In the rows, 128 means zero.
Each named move below is a turn or a mirror, shown by a few rows before and after it. Which moves, in which order, take the first row of each later pair to the second? The first pair is answered.
Luzi (before -> after):
[119 144 120 128 113 117 128  97 121 110 143 137 133 143 105 113 129 139
 121 121] -> [129 138 112 140 123 126 134 114  98 132 143 136 120 109 124 123 152 110
 129 110]
[151 190 116 124 168 127 148  98 108 117 117 130 183  92 104 134 124 110
 142 100] -> [146 185 120 118 163 115 147  86 116 101 116 135 189 105  93 129 116 128
 141 108]
[114 118 136 137  95 123 104  87 123 110 123 141 108 110  91 134 122 140
 130 132] -> [134 115 120 139 108 136 105 109 103 129 120 129 101  80 110 149 140 108
 133 105]
mif (before -> after):
[145 137 116 131 143 138 135 153 125 145 125 116 132 131 134 138 141 107
 134 122] -> [145 111 116 138 139 129 129 150 126 136 120 120 111 112 129 136 140 112
 127 112]
[140 106 141 114 118 102 110 147 139 129 118 142 166 158 108 118 120 136
 122 128] -> [137 115 136 117 129  96 111 151 146 135 122 140 174 164 110 121 119 137
 132 136]
[104 150 150 122 132 124 172 148 140 142 120 130 142 177 136 126 103 127
 130 136] -> [125  81 151 133 109 103 149 129 132 105  95 136 115 115 104 125 109 131
 124 116]
[101 144 117 137 160 138 120  93  95 150 138 129 157  76 125 135 183 149
 110 118] -> [102 145 112 143 165 141 117  94  92 152 134 126 157  80 128 132 177 148
 111 123]
sunu (before -> after):
[115  72 162 120 122 120 102 100  82 139 151 151 126  69 131 151 159 100
 114 137] -> [128  46 144 115 117 108 110 107  92 110 132 148 116  68 122 149 131 122
 114 121]
[142 165 116 115 145 130 164 163 136 156 141 119 135 162 172 141 137 104
 144 155] -> [151 146 131 119 137 128 152 164 127 166 143 123 125 160 181 139 152  92
 148 158]
[ 85 193  93 147 185 142 125  82  79 117 133  94 171  66  94 153 128 111
 113 108] -> [ 86 190 107 155 180 143 108  85  63 138 144  91 163  68 108 151 141  91
 112 114]
nezi (before -> after):
[148 131 117 127 152 128 169 172 136 118 111 110 122 150 132 127  98 137
 129 103] -> [129 120 116 126 143 117 135 123 116  97 100 118 124  91  91 132 110 145
 119  96]
[122 188 113 122 166 151 156 137 103 154 134 133 156 136 153 126 156 115
 141 109] -> [146  81 134 132 116 107 148 159 144  83  97 148 102 161 120 111 120 150
 150 115]
[ 99 160 133 121 142 135 133 130 136 151 156 111 149 164 159 113 118 137
 134 150] -> [105  97 150 121 112  99 112 112 148 104 133 129 129 153 118 107  99 161
 133 155]
[134 102 123 134 111 119 105 101 103 102 100 168 129  82 113 132 136 125
 119  97] -> [140 161 110 134 141 151 146 156 114 146 122 151 143 142 169 145 146  95
 132 109]
Pairs:
Each pair is 2 to 3 moves apart.
[148 125 104 125 132 144 133 158 125 121  97 124 100 154 148 128  99 135
 134 157] -> [153 100  90 131 129 138 109 135  98 117  90 122  91 101 129 134 114 133
 130 140] : nezi nezi mif
[156  91 159 152  93 168  95 144 130 178 149 131 132 131 151 131 152 102
 134 117] -> [158  61 132 140  87 141 120 137 154 108 105 135 125 104  97 129 110 139
 121  81] : nezi sunu sunu
[155  98 150 129 128 144 136 172 135 141 128 130  98 163 151 118 130 112
 112 154] -> [141 155 124 120 166 166 148 150 111 163 128 118 129 131 156 135 143 104
 104 138] : nezi sunu nezi
[116 205  76 129 156 156 148 127  84 143 105 133 175  90 143 167 152 108
 113 109] -> [ 80 192 130 120 111 125 121  70 129 105 116 162 177 160 107 125 131 167
 105 174] : sunu Luzi
[135 107 118 128 133 130 144 164 133 143 126 130 109 100 141 142 133 109
 147 100] -> [ 96 142 123 116 129 123 121  92 128 126 138 132 139  82  99 133 134 145
 132 116] : Luzi nezi mif
[108 149 106 113 150 123 117  70 174  87 143 137 161  94 115 188 115 125
 119  93] -> [137 120  97 128 148 126 119 117 167  94 125 129 130  80 134 196 122  96
 135  72] : nezi nezi Luzi
[129 152 133 137 129 138 114 111 116 181 154 125 127 139 159 143 142 107
 143 148] -> [118 133 137 132 117 126  94  69 118 156 151 147 128 118 123 131 143 128
 138 150] : nezi nezi Luzi
[139 198 100 118 173 157 182 153 126 134 126 114 168 164 149 152 101 131
 131 108] -> [125 149  96 115 153 131 131  84  83 104 110 137 158  58  86 149 108 138
 111  90] : nezi nezi mif
[158 124 122 141 156 133 150 164 152 142 120 144 122 147 183 142 130 126
 132 113] -> [118 162 140 123 142 129 131  95 157 118 127 157 156 162 139 125 122 167
 120 134] : nezi nezi Luzi
[118 146  94  96 118 104 119 101 160  64 100 136 176  72  69 154 133 130
 125 116] -> [132 183 119 113 129 144 118 167 145 170 161 120 171 134 169 162 177  63
 153 153] : nezi sunu sunu
[118 162 122  99 122 148 161 140 154 119 147 133 166 188 141 111  93 131
 115 177] -> [102 190 117  98 135 158 152 100 125 131 153 128 185 153 132 118 103 127
 101 166] : nezi nezi
[157 122  99 143 114 177 167 202  97 150 140 113  92  84 214 164 180  70
 150 146] -> [ 73 174 166 115  84 152 106  32 104 126 181 157 140 103 123 119 177 153
 120 207] : Luzi nezi sunu
[125  88 168 140 117  99 110 153 142 116 126 138 111 147 128 130 122 140
 134 151] -> [ 95 156 163 126 134 117 102 101 127 139 145 132 151 136 114 130 130 142
 126 151] : mif nezi mif
[144  39 167 160  75  92 104 134 122  89 122 142  62 112 106 117 135 139
 129 132] -> [142  50 177 166  72 102 100 148 117 129 144 131  65 139 125 116 145 121
 137 151] : mif sunu mif
